Each path below is one point turned by a fixed rotation once a step. After each direction that follows a path, write how fast that rotation turns it, in degrees per step (0 if it stays still).
Each turn is a multiple of 5 degrees from 10 to 175, or 0.
Each row of a path follows its step; steps can be skipped.
Path 1:
step 0: [-18 -27  13  -1 -44 -14 -15 -49 -10   2  -3 -31 -20  -9   3   4 -10   2
  -1  27 -10   5  -5  27  42  24 -31  47 -35  -2 -15  41  29  15 -21  10
  24   1 -12 -25 -14   9   5   4 -52   3 -22  16  33 -19 -18]
step 1: [ 20 -29  16 -59 -23 -50 -24 -16  21 -21  11 -32   6  20  20  19  40   5
  14   0 -14  13  10  -9  47 -14 -15   6  35  -7  32  -2  43   9  18   7
  16 -16   4 -33  22 -15  -1  28 -10 -15  11 -25 -18 -10 -13]
step 2: [  1  10 -41  -9 -15 -16 -46 -11   7 -15  37 -38  10  26  18   7 -18  23
  -9  36 -13  11 -23  40  38  21  41  21 -21  -7 -11   3   5 -21  25   8
  26  -7 -26 -22  10   8   5  26 -15  39 -24  18  14 -30 -23]
step 3: [-26  -7  23 -36 -12  12 -33 -33  28  -9  22 -51  17 -28  13  24  10  47
 -21  13  43  16  25 -26  18 -16  13  -7  12 -29   4 -28   7  23  20 -14
  12  -9 -14  15  15 -22 -10  30 -46   5   0 -26  -6   7 -16]
step 4: [ -4   7   7  -5   6  16 -39  -2 -24 -21  11 -69  -4  -3  14  12  13   4
 -22  31  14  -8 -12  60  -9   8  -6  26  15  12 -10  11  -1  10 -11   8
  23 -41 -10 -31 -22 -14 -30  27 -32  12  -1  46 -32 -25  21]
step 5: [-13   9  10 -35 -32 -33 -38 -36   5 -19  31 -36  15 -17  -2  -7 -27  -2
 -11 -18  -3   3  -7 -34  -5  -1 -16  10   8  54  13   1  24  37 -22  23
   9 -23 -26  19   0 -35   6  31 -36   9  11   1 -21  25 -39]
step 6: [ 22 -12 -12 -18 -57 -16 -33   9 -22 -39  -9 -45  -2   1   0 -28  15   6
  -1  19  -1 -34 -30   6   7 -23  -8   0  -6 -11 -31   5  25 -13  28  29
   5 -41 -20   3 -48  26 -23  32 -31  -6   9   0  13 -30   1]
step 7: [-12  27  25 -33 -20 -34 -37 -12  11   2  39 -23   7   8 -11  13  -6  43
   8 -13 -12 -30  -7 -17   9 -22 -24  10 -42 -18  23  38   2  -1 -13   1
  10 -31  18   5  20 -35  11  64 -19  24 -12 -15  22  -3  11]
step 8: [ 33   4 -14   3  -4   4 -38 -13 -22 -19  11   1  -4 -10  30 -16  13  44
  19  20   3  12  41  23  24  26 -28   3  -1 -10 -27  18  23   1  21  18
  28 -41 -16 -32 -40  -3   3  28 -56  13 -17 -41  -3   7   9]
step 9: [-26 -20  29 -18  -5 -40 -30 -47  -7  -3  49 -40 -23  12  17  -8   8  23
 -23  -8  -9 -14  28  -4  26  27 -22  22 -24  -2  50  18   0  15  37   2
  14 -16   7  15   3  -3  22  -7 -40 -11   2  33  -7 -23   7]
step 10: [  8   1   3 -30 -16 -36 -45 -25   5 -21 -36  -7  -2  11  -2  31  -7  21
 -16  17  -5  42  -8   2  43  16  -5  16  28  11 -24  15  28 -25   0   9
   6 -13 -22 -40  -7  -1 -15  19 -71 -34 -10  18  16  -8   0]
step 11: [-10  16  -4 -45 -61  -9 -26 -46  19  -8  33 -73  -9   0  28  -2  27 -10
  13  19 -15  19 -19   0  37 -16   9  33  -7  -4  24   5 -28  -4  25  -3
  -7 -17  15 -27   6  -4  14   6  -4  11  -7  -8 -13   8 -18]
Speeds:
[ 10   2  -5   3  -7   4   0 -12  -5   8   0   5  -6  -1   8  -6  -1   3
   0  14   4  -6  -4  -9   0   0  -1  -4   9 -12   4  -6   0   4 -10   6
   3   2  -7  -1   9   5  -1   4  -2 -10   0   0  -4  10   2] | 145
[ -2   0  -3   6   3  -5  -5  10  -3 -12   2  -1  -8  -2  -4   0   2  -1
  -5   7   7  -3  -6  15  -2   2  -8  -6   3   6  -7   6  -4  -6  -1  -4
   5  11 -12  -6   2   8  -1   1  -2 -10  -6 -11   6   4  -1] | 175
[ -6   3   8  -2   0  -9 -11  -3  -2   1  -9   3  -1   5   0  10  -9  -1
  -8  -2   5  -5   0  -7   5   2  -5   4 -10   1  -2  -9   4   8  -9 -11
   2   4  -4   9   2  -5  11  -2   7   1  -9  -9  -3   3  -2] | 160
[ -4  -4  17  -3   1   0   5   6   0   7 -11  -3   1  -4 -11   9   4   3
  -7   5   5  -5  -5  -1   5  -4  -3  -1   2 -12   0   8   2   4  -4  -3
   0  -3   4   2   6   4 -10   1  -6  -6   4   6  12  -8   7] | 115
[ -1   2  -5   4   3   5  -2   3  -2  10   9   2  -4  -6  -6  -5  -6  -3
  -9   6  13  -1  10   0   1  -3  -5   4   2  -7   2  -1  -5  -4   0  -5
 -10  -1  11  -5   0  -4  -9   4  -5  13 -11 -12  -4  -7   0] | 80
[  9  -1   1  -3  11  -6  10   8   8   3   5  -3   1  -1   6   7  -3   6
  -9   7  -5   0  -4  -7  -5  -2 -10   0  -2  -2  -7  -2  -1   2  -2   1
  -4  10  10  -2 -12  12   3  -2   3   3   0   6  -3  10  -5] | 0
Path 2:
step 0: [-24   9  21 -28  -1  27   9  20   7   7 -20  22 -11 -30   4  -8  -1  -1
  27 -38 -36   7  -4 -17  42   1  21  45 -10   2  -1 -18 -20  20  45 -13
  12  -7  54 -23   8   2 -27   0  23 -12  15  -8  -5   3   9]
step 1: [ -6 -25  31 -19 -36  -2 -21  10   6  22  11  -4   4 -38  29  13  34 -20
  10  -8 -19  26  -6 -17  -3  22  46  -5   5   1   1   2  -7 -48  15  19
  47  32  12  36   2  26  -3  16 -10  12 -14   0  15   5 -19]
step 2: [  6 -20 -10 -22 -26  10  -6  28  -3  24  -4  -1 -28  -3 -53  14  18 -19
   4 -26 -25   2  15 -10   1  22   4 -17  22  15   9 -36  30  39 -25  40
   6  -1   8   3  10  10  -3 -31 -11  26 -30 -23 -16  14 -38]
step 3: [  1   9  14 -14  -6  39   8 -41  25 -15  14  14 -28  20 -45  -9   7 -43
 -18 -29 -14   0  -1  21  -3  18  32   4   7  -8  10   0 -24 -15  26  16
   7  -5 -40  24  -4   9  -4 -60  23  -5   1  -1 -10 -19  11]
step 4: [-14 -27   4  15   6 -32  25 -28   3  27  22 -21   4  -5  -9  32  29  11
   3 -13  -8  23  -4  23 -22  36   9  17  29  -8   4  24  23  -2 -21  11
 -48  44 -35  10  -9  -4 -10 -28  20 -18 -11   9  10  23  28]
step 5: [  2 -33 -46 -12  20  22  30  12  24  27  43 -29 -13  25 -17   3 -26  31
 -11 -35 -10  -9  -5  11  15  13   5  17  -4  15   5  -3  13  24  18 -32
  -7 -15 -14 -30  15  12  15 -15 -12 -14  11  23  47  13   5]
step 6: [ -2  11  27 -25   2  42  39   7 -12   8  22   3  13 -35  24  15 -16  33
   8 -38  28 -16  -6 -24 -17  -1  28  -1  -3  -5  24 -26 -37 -11  36  -9
 -31   8 -21   2  18  -5 -27  23  14 -23  16  22   2  11  20]
step 7: [-21 -23 -19  -2 -24 -12  26 -18 -15   4  47  23  19  -9  35  33  -8  19
  19   0 -14 -21   9 -47   1  21  -1 -23  10   9 -16 -11   7 -25   8  29
  -2  13  19  -7   3   8  -2  13 -52  22 -33  40   5  -3 -10]
step 8: [  2 -21  -5 -16   5  21   0  28 -27 -35  15  14  -9   5 -16  29 -13  -2
   1  18  -3 -33  28  -2  21  16   3 -32 -42  11  11 -87  12 -16   2   8
   1 -11 -11 -15 -21 -11   2 -25   9  23  -1 -13   2  -4 -10]
step 9: [  4  41 -13   0  -8 -21  15 -42   6 -19 -15 -11   0   9  -2  24  -1 -39
  14  13  35 -29   1 -15  30  15 -13   0 -17  15  13 -12 -10 -36  37  39
  -6  12 -23  26 -15   3  -3 -12  40 -17 -44  -1 -13  10  10]
step 10: [ -4  -5 -15  18  -7  -5  28   7   1  19  21  -6  17  23   1  -7  26  -9
  31  39   6   2   2  10  33 -17  -8  41  -9   1  29  16  59 -20 -23  36
 -20  -1 -10   0 -29 -42   5 -23  -4   9 -12  -4  39   6  13]
step 11: [ 11  13  -4 -16  -8  20 -10  -2   1   7 -13 -25  24   9 -14  22  -2   6
   2  14  -7 -12   5   5  24  -1  -8  32   5  23  45  -2 -40  21   8   2
  -3 -36  26 -40 -12  -1  26  -9  34 -35  23 -10  66   1  16]
Speeds:
[  5   4   0   2   0  -4  11  -3   4   2 -13  -1 -13 -10  -2  12  -1   6
   2   7  -7  -1 -14  -3  -5  -1  -6  -6   4  -2   1   2  -5   6   5   7
  -8   4   5 -10  -4   4   5  -2  -2  -6  -6  -6  -1   5  -5] | 155
[-14   4   6 -10   0   5  -3  -1  -7   0  -4 -14  -1   1  -3  -2   3  -5
   6   9  -2   6   9 -10   7  -9   2  -4  -7   2  -3   5   9   0  10   9
   5   0   5   0 -11   4   1  -2   0  -1   0  -8   1   5   2] | 40
[ -4  -7  -9  -6   0  -7   1 -11  -6  13   3   6  -8  12   6  -4  -2   6
  -4  -2   1   5  -2 -12   7   0  -6   7  -3  -4   8   2   4   6  -5   4
   1   2   3  -3   4  -4   3   1   3   8  -2  -1 -15   5  -4] | 140
[ -8  -1   3   3  -2 -10  -5  -6   0  -5  14  -1   0 -12   2  -4   7 -11
  -2   2   6  -7 -14 -10  -6  -6   0   1  -1   5  -1   8  -6  -4  -4   4
  -2  14  -4   2   4   3  -3   7   8   0   1   1   1   7   3] | 130
[ -2   3  -1   9   4  -4  -2  10 -12   5   3  -1  -3  -4   7  -2  -8 -10
  -2  -1  -8  -1  -3  -2   3  10   2   1   2  -2  -5   7  12   6  -8   5
 -12  -5  -2   8  -2  -1   6   1 -11   4  -8   5  10   5  -4] | 130
[  7   8  17   7  -5   5  12  -3   0  -6  -4   1  -4   6   2 -14   1   1
  -2  -8  -2   6   2  -5   9  -1   2   2  -5  -1  -9   5  -7  -7   4   4
  -8   3   1   1   5 -10  -5  -1   2  -5 -10   7  -6   2   0] | 120
Path 3:
step 0: [-27  -9 -23 -15   9 -35 -41  59 -13   5  -7  13  10  16  23   4 -18 -15
 -46  13 -12  -2  -8 -17  20 -49  -9  22  -2 -35  14  -1  20 -10 -18  14
  29  22 -43  -4  -5   5  29  -1  19  -4 -34  -2 -13   7  16]
step 1: [-20  27  -9  31 -30 -20  27  24 -34   2  38  27  -8 -31 -20  -4   8  42
  18  37  14 -10 -21  13  -2 -27  -5  17  22   5  -3 -11   7 -21 -15  13
  13 -27  25 -13  15  17  11 -15  38  28 -10 -49 -22   2 -21]
step 2: [ -8  17 -20 -44  -6 -44 -23  -3  12  14   0  30 -17 -36 -20 -35   0  13
 -50   5 -21  26 -17 -11  39  28   6  21  36  -1 -11  26  26  -8  -2 -29
  -8  13  -5  20  13  12 -18 -21  -1  -9  30   4 -11 -22 -32]
step 3: [-24  30   7 -41  22   2  23  42 -40 -36 -41  -3   6 -11 -37  -9  37 -23
  28 -30   1 -18  -5   4  -5  -4  16  -3  22   3  -6   2  39  -8  32   4
  27 -10  -2  -4  28  17   0   8 -29 -20 -21 -25  -9   1 -28]
step 4: [-17 -14   1  -3  20 -69   5  -3  21  49   0   0  -1 -29 -16   0   2  -8
 -13 -28 -19  -8   2  44 -17   7  -8 -25  -7 -17  13  -2  10  14  46 -30
 -20 -47  10  -4   1  17  15  -8 -19  15  -1 -31 -24  -8  39]
step 5: [-21 -28   6  -3   2  12  56  29  19   5 -24  -6   8   6  14   5 -15 -13
   9  -3  62   2 -16  10   7  23  28  26  26   3 -45  27  15  18  19 -40
  -7  -7 -31   6  23  19  42  -9  19   7  26   4  14  12  14]
step 6: [  0 -32  -5  -3 -43 -17   9 -20  48  12 -25 -18  -9 -16 -10   4   6   3
  24  17 -12 -26  -1   6 -14 -40 -25  32  13  39 -28  11  27  -7  33  29
 -16  -3   2   3  18  -2 -25 -24 -49  -7 -19  18  12  29  23]
step 7: [-16   5  29  -7 -31  -6   9  12  -9 -18  -5 -27  -4  58  29   0 -18 -21
 -28 -36 -19  23 -20  -7 -26  -5 -24   8   3  -4  10   5  45 -37 -34  -7
  -7 -19 -10   7  -5   4  16 -32 -22  20  29 -16  36   6  38]
step 8: [-42  21 -16  18  17   0  -3   2 -15 -15  44 -25  23 -10   4  34 -32   1
  12  -6  -7 -43 -30  19  23 -13 -21  15   7  55 -19  -3  32   7  -8  -3
 -22 -18  19  30 -10 -39   0   1  30  -6 -27  12  20 -12  21]
step 9: [  9 -33  -4  33  36 -16 -21 -24 -23 -10  29  21 -44  14  20  -1 -15  -1
 -13   7  -5  30   8  15  37  12 -26  -1  29  -2 -44  -6  63 -23   4   4
  26  22  -7 -15 -23 -12   7 -23 -16  14   1   9 -17  28  -7]
step 10: [ -2  17 -42  -2  17  19  11  -8 -36  30 -17  -4 -31  11  -8  -9 -15  31
  -2  -4  -2  -6   0 -36 -21  18  11 -42  37  39 -36 -16   5 -24 -18  25
  10 -18  38  19   9   9  26 -10  -6 -30 -19 -27  37 -10 -11]
step 11: [  5  17  -7   3  50 -31  11 -20  -9 -32 -37   9   5 -36  24  -6 -14  11
 -17  14 -48 -12  13  -2  18  19   6   2  20 -14  23 -14  -2 -20  23 -12
  -2   4   5  31 -55  37  -9  -6   5 -33   4   6  11  23  44]
Speeds:
[ -1  -2  -2 -12   5   3  -8   4   6  -4  -5   4  10  -1   9  -2 -11   8
   4   5   8  -7  -2  -2   5   5  -3   1  -3  12   8   3   3  -2   7 -11
  -6   8   1   9  -6  -1   2   3   5  -3  10  -6   5  -3  -7] | 125
[-10  -2 -10   0   3   3  -3  -2  -4  -6   2  -3   0   1  18  -7  -2  -3
 -11   4   0  -4  -1  21  -4  -3   6   2  -6  -1  -4   2  -4   0   2  -6
   6  -3   6  -6   6   0  -3  13  -1   6  -3  -2  -2  -2   2] | 90
[  3  -4   7   9  12  -2  -1  -4  -6   1  -4   7 -12 -10  -6 -11   4  -3
  -1 -17   3   0   3   5  -5  -3   0 -12  -3   4  -4   2   2   2   4  -6
   0   9   4   7   3   2   5   8   6  -8  -1   1   7   0  -3] | 55
[ -3  11  -5  -9  -7   1  -2  -5   7  -4   4  -4 -13  -5  -5   3  -2  -1
   5  -1  11  -6   4  -1  -2   0  -8  -4  13   4   1  -5  -7  -2   1   1
  -8   6   5  -2   3  -5  -1  12   3   0  -6  -7  -8   0  13] | 160
[ -1  -4   5  -4 -14   1   0  -1   7  -4   7  -7   2   2  -2   8   3   2
   1  -2   0   4   6   8  -8   3   8  -4   1  -3   7   9  14  13  14   3
   0  -5   1   4   8   2   5   7   0  -7   9   5   0   2   1] | 35
Path 4:
step 0: [ 20   2  23  11 -31  -9  19 -23 -22  -1  20   3   6   3  54  18 -14 -16
  52   1 -32 -20  12  28   1  35   6  21  12  10  -6 -14 -27  17  11  -3
  29 -30   5 -34   1 -10  16  17  43  -1 -35  33 -12  19  -3]
step 1: [-27 -13  19 -26  -8  13  21 -18  42  24   5  19 -45  44  21  -1  -7  -6
  39  18  -1  10   8 -22   5  33  13  21   6 -23 -56   7  12  13  21  17
  28 -16   3   7   9  -2 -11 -24  10 -43   1   4  15 -33  -7]
step 2: [ -8 -46  17  15 -11  19 -21   3  14  40   3 -12   6 -19  23  22 -18 -21
   3 -13 -19 -31 -24 -12 -17  -5  -7  11   0 -24  -9 -16 -25   8   5   5
   8 -15 -15  39  16  43  45  17  34 -14 -26 -21  27 -44  22]
step 3: [-14 -59 -31   6  -4  -2   2 -25  18 -20   9 -44 -47  30  18  16  20  -6
   2 -17  19 -24  -8  -4 -11  -9   5  19 -15  -7  33  -1  -8 -41  17   8
  15  -9  -1  13   5   1 -24   6  56  13  26  26  -1 -27 -17]
step 4: [ 27 -12 -30 -16  12   2 -19   5  29  -7  28  -9   3  -7 -41  26 -50 -41
  -5 -35  20 -34   1 -61  -4  17 -11 -28 -14 -36   1 -28   7  -3  13  -4
  22 -16   3   9  -1 -13   1 -23  -8  13   0  31  11  -9  -9]
step 5: [ 31 -17 -29  -4   2   2 -31   5 -11  24   6  11 -48 -51 -18  32   6 -21
  19  -7 -21  35  13   1 -14 -12  -8   2 -18  -2  20 -39   1 -34  34  18
   8 -35 -24 -27 -11  22 -21  -4   3  17  -8 -14 -41   6  -3]
step 6: [ 10  11  -5   8 -37 -15   9 -19  17  15  13 -20   9   8 -66 -17  43   1
 -24   1  17  35  21 -42  -5  20   1   0  18 -24   8 -30   0  -5  26   0
  12  -6  -1 -33 -33 -27 -15  19   5  -2 -15 -16 -15 -49  12]
step 7: [ 40  -3 -23  -2  19  -1  27  -3  -2  55 -10   4  29 -33  10  11  12   1
 -39   8 -23 -29  18  28  17   5  -8   5   4 -35  15  -3  17  -3  29 -13
  13  20  19 -37   3  -1   7   0  -8  -8 -31  34 -41 -28  33]
step 8: [-12  -5   2 -20  -8  -5  43 -45 -10   1   8  17  -8 -11 -10  -5  -8  -7
  22 -22  10  21  25  24   4  27 -29  56  27  15   3 -10 -15  15 -25 -10
  55   7 -12 -30  17 -23 -11  31  18  -2 -13  36 -33   2  20]
step 9: [ 15  -3  23 -11 -25 -42  -8   4  20  32   4  32  10  10  17  26  -3 -14
  15  13   6   1 -43  -5  -8  26   9  11  46 -24 -38  45   3   8  -1  32
  38 -18  -2   4  20 -24 -11  -7 -21 -31 -27  30 -13 -24  12]
step 10: [ -9 -55  53 -11 -25   2  -5   3  13  45 -33   7 -27 -19  -3  18  22   5
  13 -20  -3  -2 -22  30 -13   7   3  28 -35  21   2  -4  -2  32  13 -13
  42   7  14  34  25   6   9 -19  28   5 -21  -7  11 -17  21]
step 11: [-58 -40  -8  30 -12 -12 -11 -27  19 -40  18 -16   2   7 -12  20  18   5
   3 -19  40 -38 -30 -12 -20 -21  27  15  -6 -26  -7   3 -23 -15  16   3
  39  19  -4  13  18  19 -16  -6  -7 -29  11  12  -8 -15  37]
Speeds:
[  0  -3   4   2   7   0 -12  -7  -2   3   0   5  -1  -8   0  -2   1   1
  -6 -10 -13  -6  -1   9  10  -9   2   3  -4   4  -8  -8   2  -3 -16  -8
   6  -4  -7  -9  -1   5  -3  -4   6   7  -6  -5   4  -2  -1] | 135
[-14   8   9   8  -2  -8  -4   0   1  -1   9  -2   1   8  -2   6   2  -4
   9  -4  -2   3   2   7  -1  -8   0   3   8  -5  10   2   0  -3  -3   7
  -2  -1   1  -4  -1   6   7   7  -5  16   0   3  -7  -9  -6] | 125
[ -9  -9   0  11  -1   2 -10  -1 -10  10   3   7   1   4  -2  -7   1   6
  -5  -6  -3   5   9   1  -3  -5   0  -4  -1  -4  13  -1   1  -1   0   3
  -5   3   1  -1  -1  -7   3  -2   2 -17   1  12  10  -2   4] | 85
[  0  11   2   7  -5   1   0  -9  -4   5  -5  -7  -2  -5  -1   7   4  -9
  -1  -2   3   8   0   5  10   4  -1  -5  -2   7 -12  10  10   5   0   1
   4   7   2  -2  -1   9   0  12   1  -7  -4  14   5   3   1] | 40
[  6   4 -22   3   5   1 -11  -6  -1   2  -2   1   5   2  -7   3   1   8
   1   2   6   5  -5   1  -4   0 -15  -3   4   4   3  -6   6   2   8   0
   2   1   4 -12   0   4   3  -1   0   8   5  -5   8  -4  -6] | 40
[ -1  -2   4   3   0 -11  -2  -3  -1   1  -5  -1  -9   0   4 -15  -1   0
   2  -2   5   1   1   6  -3  10  -7  11 -13  18   2  -6  -3 -11   7  -2
  -2   1  -1  -1  -5   4   8  -2   3  -1   4   3 -11   2  -4] | 145
[-1 -3  0 -2 -1 13  0 12 -7  0 -9 -8 -8 -7  4 11 -4  0  0 -8  1  2  2 21
  1  3  3  4  4  3  9  2 -8  5  8 -1  0 -6  2 -7 -5 -6 -2  3  4  1  2 -6
  2  2 -3] | 145
